In the rows, zero is written as 128.
One turn moves each row of this set onto another row. After a few examples, where does it send each row asked below?
subu: [116 129 142 101 122 143 111 122 123 154 157 132 104 100 114 105 116]
peg: [135  93 132 141 127 141 134 122 131 150 146 142 122 130 122 160 105]
Siz: [120  99 133 132 133 131 162 144 133 157 143 124  99 133 121 120  80]
gad: [138 101 112 107 127 119 138 123 134 146 146 121 125 119 116 117 125]
Difiz: [148 115 126 146 126 133 129 113 134 152 148 149 103 147 107 148  96]
zekek: [142 127 161 136 100 158 123 125 119 138 138 150 137 134 129 102 120]
kuv: [151 148 124 124 104 127 115 145 136 113 136 151 109 125  99 101  87]
kise: [161 115 172 134 123 138 119 135 127 128 137 151 109 128 136 100  96]
ful: [145  96 155 149 119 106 114 126 134 120 124 147 120 115 120  90 100]
bevur: [133 111 141 153  99 122 128 114 128 133 129 148 150 125 115  93 120]
Zamo: [144 143 119 123  96 130 123 138 134 105 137 147 128 130  99 105  88]
ziza: [ 97 111 136 126 109 160 122 133 127 133 141 117 100 148 105 113  80]
gigez: [136 124 148 145  95 144 127 116 121 137 134 149 149 134 119  98 124]
vimib: [102 111 130 137 121 133 168 133 129 163 148 128 118 128 114 115  86]
vakol: [111 109 124 135 103 124 119 119 130 122 106 142 106 109 139 100  67]
tuzil: [130 118 133 148 120 140  99 111 132 147 142 150  90 138  98 138  94]
lize: [122 111 105 137  97 133 150 118 128 138 109 141 134 123 144 114  89]
Lun: [114 107 137 142 110 137 113 100 127 116 152 143 121 136 106 142  79]
Vozi: [ 99  92 143 124 123 156 133 150 129 150 139 117 101 126 122 123  89]
sasap: [125 127 135 120 102 137  96 156 134 114 128 146 115  99 104 106  99]
Tib: [127 125 128 116  96 147 102 156 133 109 129 140 128 111 106 114 107]
Pog: [144 128 109 110 120 124 132 111 133 152 152 127 114 135 103 108 121]
nuz: [161 141 125 123 115 124 149 155 134 135 142 154 123 114 116 114  96]
sab: [135 125 138  98 129 117 135 108 126 123 168 130 111 116 118 104  80]
tal: [128 125 129 136 110 125 128 120 128 132 113 150  92 115 142  99  59]
Putil: [ 86  94 133 137 117 141 134 141 131 158 134 120 109 116 109 114  96]
Fogam: [131 125 131 128 108 159 126 138 123 158 110 147  96 116 152 114  91]
Kiros: [148 136 123 125 111 114 154 147 134 125 144 154 137 108 114 111  90]
Durig: [153 122 171 132 112 156 122 134 121 136 139 152 122 131 137 105 109]
Zatuv: [ 95 105 127 137 113 138 117 131 135 139 131 118  93 139  95 104  83]
fili: [127 108 129  98 122 121 113 110 131 107 154 119 113 123 112 106  90]
ral: [126 127 118 128  94 165 120 129 123 147 106 142 106 134 142 114  97]
sageg: [126 126 147  99 132 127 136 120 123 148 167 135 110  96 124 108  97]
bomin: [120 114 124 138 123 125 145 129 135 144 141 124  91 154 101 106  71]
bizu: [129 126 105 133  91 151 138 117 126 140 110 142 122 142 139 113  93]
Nakat: [109 125 128 134 111 143 154 122 128 144 151 126 107 156 103 108  73]
pume: [110 101 115 137 101 126 134 121 129 130 106 139 126 106 145 109  83]
Vas: [121 117 140 149 120 121 137  98 128 134 160 154 119 125 109 137  71]
rimaf: [123  90 121  99 124 124 115 121 134 124 144 114 123 113 116 115 114]
Foze: [136 129 134 131 116 138 137 132 126 153 115 152  90 113 151 108  72]
zeg: [129 137 123 107 115 140 107 111 127 151 151 130 102 126  99 101 119]
vipe: [156 104 166 141 123 118 113 132 132 121 129 149 108 123 129  94  93]
Tove: [129 117 136 122 113 126 132 162 133 131 134 149 132  82 120 115 104]
Dad: [136  99 144 154 110 108 121 120 134 127 122 148 138 115 115  90 112]
Dag: [114 110 148 150 129 124 130 114 128 156 155 156 112 101 116 142  86]
Zopep: [111 107 147 148 123 139 100 118 130 155 143 150  97 107 106 139  97]
zilad: [113  87 138 137 115 148 112 117 129 128 145 136 125 127 117 155 100]
Beraz: [139 119 132 116 112 139 131 169 133 136 133 145 132  94 123 122 114]

Zopep goes to tuzil
Beraz goes to Tib
bizu goes to lize
And these:
Pog goes to gad
Vozi goes to ziza
gigez goes to bevur

One turn moves each row of this set onto another row. After a few examples, where does it send each row asked below?
Ped: [141 114 136 132 164 129 130 143 159 116 136 124 132 135 127 134 138 135
 149 145 123 107 122 153 110 133 135 145 115 140]
movol: [145 133 129 130 113 127 126 121 154 131 154 132 123 123 123 123 117 122
 124 139 143 113 130 105  81 126 109 106 119 132]
Ripo: [132 102 119 123 143 119 135 135 137  91 143 118 143 136 126 132 131 145
 139 143 130 106 126 153 100 109 133 137 142 124]
vis: [136 134 122 140 118 125 122 110 156 135 157 121 125 135 134 131 107 125
 107 126 125 130 120 112  86 118 111 126 107 131]
geb: [ 86 132 140 134  71 134 139 134 128 127 104 113 115 142 120 126 123 116
 134 131 124 125 122 127 128 127 127 135 125 131]
dami: [160 123 133 127 125 136 104 136  75 124 116 141 134 111 115 130 127 119
 138 123 122 130 119 127 121 139 113 115 134 100]
fidi: [128 124 125 156 108 104 115 118 154 120 146 116 130 140 127 140 117 129
 125 144 135 118 132  96  90 118 128 129 137 115]
fani: [136 107 117 119 149 117 147 144 135 121 155 141 153 108 116 114 118 139
 129 148 126 121 135 144 107 108 130 125 135 117]
nop: [130 122 121 148  96 121 133 123 144 126 153 105 127 122 120 142 109 113
 121 133 130 114 119  93  91 119 127 129 141 137]
gabap: [115 112 110 132 147 130 157 112 101 105 122 138 107 125 136 141 130 114
 115 122 120 126 116 131 168 115 122 132 142 129]
puni: [121 122 127 140 166 129 148 119 121 120 114 151 101 127 137 139 139 113
 128 132 120 125 123 129 174 134 124 132 124 129]
zetut: [124 115 120 123 154 127 148 115 109 100 117 157 105 127 134 129 143 123
 129 135 138 115 130 133 161 123 115 112 139 120]
lazo: [ 88 138 134 127  88 143 131 131 137 153 121 140 125 140 124 115 128 121
 117 122 122 139 122 135 132 129 115 123 104 120]
felu: [151 120 126 139 121 136 110 136  72 130 118 125 135 111 117 142 117 110
 131 116 106 139 109 123 130 136 123 135 138 105]
kizi: [ 91 131 141 125  78 145 132 141 137 141 114 134 120 137 114 122 144 114
 137 130 137 116 124 126 130 139 120 116 123 128]
vot: [ 97 140 141 114  79 139 136 129 130 127 108 132 115 142 124 108 125 126
 129 131 134 126 128 140 117 127 110 115 109 127]
maba: [133 110 132 142 156 117 144 158 151 136 143 132 145 107 111 130 127 123
 148 155 119 114 131 131 121 129 147 143 134 131]
Bup: [159 125 142 140 132 138  97 135  87 121 102 123 121 127 122 146 132 114
 149 122 113 126 110 130 126 151 122 135 126 112]
fifo: [127 109 118 135 153 128 141 133 144 114 147 108 139 135 132 140 116 134
 124 129 104 125 111 155 112 112 138 161 120 139]
gizi: [ 79 127 131 137  75 125 129 134 129 137 116 133 132 143 119 123 131 125
 124 133 130 134 131 123 134 122 126 126 131 106]
pab: [141 129 133 143 110 133 122 124 160 129 146 111 115 131 124 143 126 113
 134 133 137 102 117 101  88 136 121 124 124 147]
Tep: [157 128 139 144 138 133 101 139  87 142 111 140 131 112 118 137 123 112
 139 125 109 140 117 123 132 148 121 131 122 102]
fiseb: [132 135 132 160 122 111 120 122 164 148 149 125 127 128 127 135 107 119
 121 143 123 131 130  96  98 127 126 133 114 124]
mem: [125 121 131 137 158 129 157 123 115 113 108 143  94 119 132 138 134 107
 136 137 123 117 123 126 170 135 126 131 131 138]
Varab: [157 127 130 131 130 142 102 126  79 121 113 124 126 126 129 140 117 119
 129 111 106 140 105 139 121 137 113 135 118 110]
Fibot: [122 117 123 131 154 113 152 115 107  98 110 154 106 125 134 127 130 125
 130 143 131 123 136 129 162 118 121 120 141 114]
Bufos: [ 88 141 146 139  90 121 128 132 141 138 101 133 119 147 127 115 121 127
 132 140 123 138 135 131 129 130 124 132 106 114]
mazi: [134 107 116 124 143 137 159 147 134 132 158 117 144 102 114 130 114 118
 128 132 111 119 112 142 115 116 136 144 133 147]
tido: [122 119 115 125 152 131 162 111 101 107 119 142 102 120 138 129 119 115
 114 124 118 131 119 136 162 116 115 128 128 133]
kopa: [154 123 133 139 129 124  94 128  79 111 105 131 132 132 126 138 125 128
 139 126 116 135 119 132 121 135 119 130 132  92]

fifo goes to maba
movol goes to vis
vot goes to lazo
And these:
kopa goes to felu
mem goes to zetut

One turn moves each row of this set onto another row. After a few examples, where does it send each row asked below?
dig: [ 90 144 168 116 110 132 167 148 110  98 117 153 150 169]
nak: [124  80 135 127 131 137 159 118  98 111 128 157 169 161]
rol: [130 133 170  95 143 143 138 143  79 134 119 153 169 155]
loni: [121 141 168  99 146 150 148 133  74 132 116 156 166 145]
kuvap: [134 109 162 142 120 136 153 127 134 116 148 164 171 162]
baded: [125 131 176  88 137 140 150 135  85 133 131 157 171 162]
Fodem: [109 118 161 101 149 155 157 154 144 108 135 149 138 154]
kosi: [103 128 156 109 156 164 159 150 135 106 124 148 134 139]
Difid: [ 96 148 159 126 118 136 150 158  99  99  99 147 147 157]
tol: [128 126 148 164 136 153 145 125 112 114 119 160 160 130]
memok: [104 122 162 103 150 159 163 149 142 106 135 150 137 149]
vemad: [114 119 157 106 154 156 145 163 139 109 125 144 137 149]
bil: [102 143 160 124 117 132 143 164 103 101 100 145 148 162]
Nik: [118  87 134 130 134 142 166 110  94 109 126 159 166 153]
risos: [137 119 148 162 134 146 132 137 115 117 118 156 163 138]
resi: [143 110 152 155 129 139 129 141 123 118 126 156 167 151]
pazat: [102 136 167 115 109 125 151 162 111 101 114 148 153 176]
Batu: [120  88 130 135 137 145 158 116  89 110 118 155 164 148]
firon: [120 135 176  89 138 143 157 129  84 132 133 159 169 159]
refot: [129 130 173  91 139 140 142 141  84 134 125 155 171 161]
konu: [102 126 160 106 154 161 164 147 138 106 130 149 135 144]
liri: [127  80 133 129 133 137 153 122  96 111 125 155 169 160]
Zugun: [141 106 158 146 123 134 139 137 130 117 139 159 170 161]
bav: [107 126 155 111 158 163 151 156 134 106 120 145 134 139]
toluk: [121  83 135 128 131 140 165 113  97 110 129 159 168 158]
saz: [ 88 149 165 121 113 136 167 146 105  98 111 153 148 161]
Lev: [117 139 174  92 141 148 159 125  80 131 128 160 168 152]
tago: [117  88 131 132 136 145 163 111  92 109 122 158 164 149]
fupi: [113 116 160 103 151 154 150 161 143 109 130 146 138 153]
Turib: [119 128 152 160 133 154 160 114 115 113 128 165 160 131]
Fedon: [124 116 163 145 122 142 167 115 130 114 148 168 168 154]
sotib: [127  82 131 132 135 139 149 123  93 112 120 154 167 155]
seno: [112 123 155 110 157 159 146 161 135 108 121 144 135 143]
vobe: [ 96 139 170 114 108 127 161 155 112 100 118 151 153 175]
Rumik: [118 124 158 152 126 150 169 110 123 112 140 168 163 141]
vik: [124  85 129 135 137 142 152 120  91 110 117 154 165 150]
kadi: [117 142 171  97 143 150 155 127  76 131 121 158 166 146]
gobe: [105 139 163 119 113 127 144 166 107 102 106 146 151 170]
puv: [126 137 168  98 145 146 140 139  75 133 116 154 166 149]
sov: [ 90 150 161 125 117 138 160 150 100  98 103 150 147 155]

seno goes to bav
pazat goes to gobe
refot goes to rol
And these:
tago goes to Nik
Turib goes to Rumik

One turn moves each row of this set onto another row. After a few examples, where does it send each row asked below?
niv: [116 123 128 112 105 116 136 122 138 129 139  94 103 107 146 121 143 130]
liliz: [123 121 115 112 133 157  98 130 119 107 143 110 124 114 117 130 130 122]
ditu: [148 127 138 136 134 128 133 129 136 129 127 118  90 124 119 126 124  87]
kebi: [117 122 156 126 139 127 132  89 130 143 106 106 129 117 116 123 119 136]
topim: [128 120 124 121 125 167 110 131 122 126 113 138 144 139 111 116 114 131]
doke: [117 146 135 140 137 131 146 114 124 136 134 103 153  95 115 154 105 136]
Nevir: [144 130 113 139  82 125 138 151 129 133 131 126 143 110 120 115 124 139]
dudov: [147 132 141 130 126 119 180 131 137 123 129 103 144 115 134 131 103 126]
Fuser: [127 129 155 112 120 135 145 163 150 141 109 125 152 127 141 126 121 111]
mito: [112 125 118 114 115 129 122 116 149 147 111 108 131 105 159 127 119 115]
bas: [139 117 137 123 115 131 126 151 150 114 113 105 114 127  96 101 128 104]
mido: [131 128 136 125 121 135 131 186 137 125 146 137 137 117 122 117 131 124]
Mup: [128 141 148 138 165 114 129 126 119 123 141 124 111 121 118 130 141 105]
dol: [158 128 138 138 143 101 150 120 122 133 131 115 119 109 142 133 127 104]
Tabeg: [145 120 150 130 146 141 139 156 126 136 127 145 162 122 119 124 108 132]
posoz: [110 124 123 115 174 128 134 144 117 123 145 118 137 121 115 120 129 130]
Boli: [118 149 121 136 101 141 127 132 140 124 165 133 109 109 114 120 119 133]
Pofen: [ 94 150 134 128 124 134 138 140 133 130 118 114 159 119 144 143 127 137]
gupo: [140 129 147 141 134 131 109  98 125 121 119 134 153 112 118 112 119 145]
Bilog: [148 133 133 108  83 121 135 116 134 135 119 104 134 111 108 116 134 115]
taz: [137 115 130 149 127 143 125 118 122 118 154 118 103 105 105 122 110 147]

topim goes to Pofen
Fuser goes to mido
Mup goes to dol
And these:
kebi goes to niv
bas goes to posoz
mito goes to Boli
liliz goes to doke

One turn moves each row of this set onto another row. After a few examples, where does it send each row asked below?
toba: [130 117 167 137 119 134 156  97 107 114 132 127 117 126 139 136 137 115]
gure: [138 137 122 131  85 138 145 145 115 132 144 128 112 144 120 134 105 100]
Fip: [119 104 165 119 116 135 154  94 113 117 129 139 134 135 137 127 134 108]
Tebul: [139 112 129 128 123 129 138 141 110 135 108 108 128 128 164 153 113 148]
tekaz: [137  98 140 111  91 146 147 109 138 115 130 129 122 137 109 118 142 119]
Nal: [145 110 119 123 113 134 135 147 121 135 108 105 124 130 152 149 117 152]
nubuk: [148 142 142 108 127 128 178 137 126 116 112 109 117 126 168 127 115 125]
fav: [122 152 149 111 120 134 141  96  98 110 125 137 158 122 140 134 114 118]
nusef: [135 134 146  99 130 128 178 132 125 119 110 121 132 131 174 122 113 119]
bubus: [169 121 124 123  85 134 127 128  81 114 109 122 119 146 143 106 110 132]
nudab: [148 111 142 129  95 143 149 112 131 113 133 118 106 128 110 127 144 126]
nufu: [131  93 117 103 111 137 133 143 126 138 105 119 144 140 152 140 113 144]
Gofi: [131 127 120 119  83 139 143 144 121 134 143 137 124 150 118 129 104  96]
tubo: [154 129 123  91 108 137 172 145 148 117 111 111 120 133 147 115 121 129]
lese: [122  94 151 107 102 142 150 100 129 117 128 140 136 139 123 119 138 110]
gudop: [164 125 132 128  93 130 130 124  72 114 108 124 121 144 153 110 107 129]
sivi: [124  97 128 107 121 132 136 137 116 138 105 123 148 139 163 144 110 139]
velu: [145 121 156 141 108 137 154 106 117 112 133 116 104 123 125 135 142 124]
runu: [154 126 112 103 119 146 150 123 121 129 103 112 134 143 101  97 132 123]
Per: [141 121 127  80 111 137 172 139 146 119 109 122 135 139 152 112 118 122]
Mon: [155 120 137 123  97 128 131 119  68 116 107 131 131 147 158 109 105 123]
nup: [120 137 136  93 108 140 137  99 113 112 123 144 168 131 127 124 116 117]
teke: [138 140 145 124 151 132 160 107  89 128 104 116 139 135 136 111 123 113]
medad: [156 108 125 108  86 135 127 123  84 117 106 135 138 154 146 100 107 124]
sobup: [129 126 138 104 144 136 156 106  99 131 101 128 154 144 130 101 122 108]
lotas: [164 113 120 112  81 137 126 127  86 115 107 128 128 151 140 101 110 129]
rudur: [151 112 134 112  94 131 129 119  75 117 105 136 139 152 156 104 104 121]
nat: [152 163 129 125 102 140 138 112 111 106 130 114 128 113 117 136 123 136]
Tuse: [140 164 145 127 117 134 142 103  97 107 128 122 138 114 134 140 118 128]
zakul: [134 137 121  90  93 147 133 109 126 110 124 136 157 131 108 120 121 125]
sezi: [149 149 117 106  90 146 133 115 126 107 127 120 137 122 104 126 126 134]
fanoz: [124 139 139 135 102 131 149 135  99 132 144 137 123 143 140 139  99  91]
mesap: [129 106 133 119 126 129 139 136 108 136 106 117 140 133 169 150 109 141]
feb: [132 123 138  83 123 133 175 133 135 120 108 127 140 138 166 115 113 116]
feg: [163 142 119 123 126 142 153 124 111 126 106 101 119 133 107 106 133 128]
gefor: [155 149 135 134 143 134 158 116  95 125 107 103 121 129 125 114 128 123]
guf: [156 141 130 105 115 132 176 144 137 116 112 105 111 127 155 123 120 131]
Lav: [135 143 132 140  96 133 148 140 105 131 145 128 112 140 131 140 103  98]
zuti: [121 124 127 115  90 138 145 137 115 135 141 144 134 152 127 128 101  90]
tuled: [117 130 136 123  99 133 148 133 105 135 143 144 133 148 138 134  98  87]
nugi: [137 118 123  93 128 143 151 114 116 131 101 126 153 148 112  94 127 113]
roge: [142 100 113 111 107 137 133 147 129 136 107 111 133 136 146 143 117 150]

gefor goes to feg
guf goes to tubo
And these:
medad goes to rudur
nat goes to sezi
Gofi goes to zuti
lese goes to Fip
mesap goes to Tebul

